In the rows, zero is written as 128.
One turn moves every row onto another: examples first, then more rows asked
q735: [138 121 159 183 148 104 148 161 165 143 127 143 142 141 115]
q889: [121 111 183  96 108  96  86 140 138 134 138 137 113  92 133]
q674: [148 123 153 140 104 149 119  98 118 118 106  98 139 112 123]
q109: [139 116 160 174 145  95 144 151 170 137 114 146 150 140 108]
q800: [ 95 136 118 129 141 154 119 138 122 147 179 111 124 134 138]
q821: [134 108 173  90 107  83  94 152 138 129 141 133 104  98 120]
q448: [122 128 183 118 105 147 130 135 107 111  89 100 146 127 121]
q538: [127 110 177  85 115  84  90 144 135 142 147 136 118  99 133]
q101: [ 93 142 119 127 136 151 116 127 127 148 166 106 127 142 140]
q811: [100 137 113 133 144 157 118 125 123 139 167  99 129 138 136]
q194: [141 122 162 174 156 104 153 151 160 142 118 142 147 138 110]
q297: [138 128 158 176 160  96 138 157 168 142 122 138 145 135 110]
q653: [154 122 152 142  97 152 122 105 116 114 106 101 144 125 115]
q979: [127 115 179  81 108  94  95 151 132 131 138 136 119  94 122]
q253: [138 114 167 181 155 100 143 161 155 129 116 147 145 141 123]
q917: [ 97 128 118 135 148 151 122 128 120 145 173 113 125 133 138]
q541: [ 96 134 122 118 147 149 124 123 122 146 173 109 118 141 135]
q50: [ 96 143 120 136 141 143 120 116 113 136 173 114 133 138 140]
q404: [108 140 117 128 140 151 114 124 123 139 175 102 128 145 139]
q482: [129 129 145 131  99 128 126 124 109 106  81 138 144 147 100]
q950: [125 114 185  88 113  90  99 148 138 133 143 130 112  91 117]
q39: [134 118 178  91 115  86  89 146 142 141 135 137 109  98 121]
q352: [128 128 137 137  97 117 137 118 109 101  89 140 144 146 106]
q664: [126 106 177  86 119  84 100 144 146 138 143 138 112 104 126]
q781: [139 115 156 173 152 106 141 157 164 143 114 151 145 143 111]
q658: [131 118 163 182 149  90 137 159 163 136 121 140 140 137 109]
q435: [119 129 184 119 104 141 131 149 108 111  85 108 144 127 132]

q674 moves to q352
q297 moves to q664
Now these:
q39 moves to q541
q101 moves to q194
q811 moves to q109
q781 moves to q950
q653 moves to q482
q538 moves to q917
q50 moves to q253

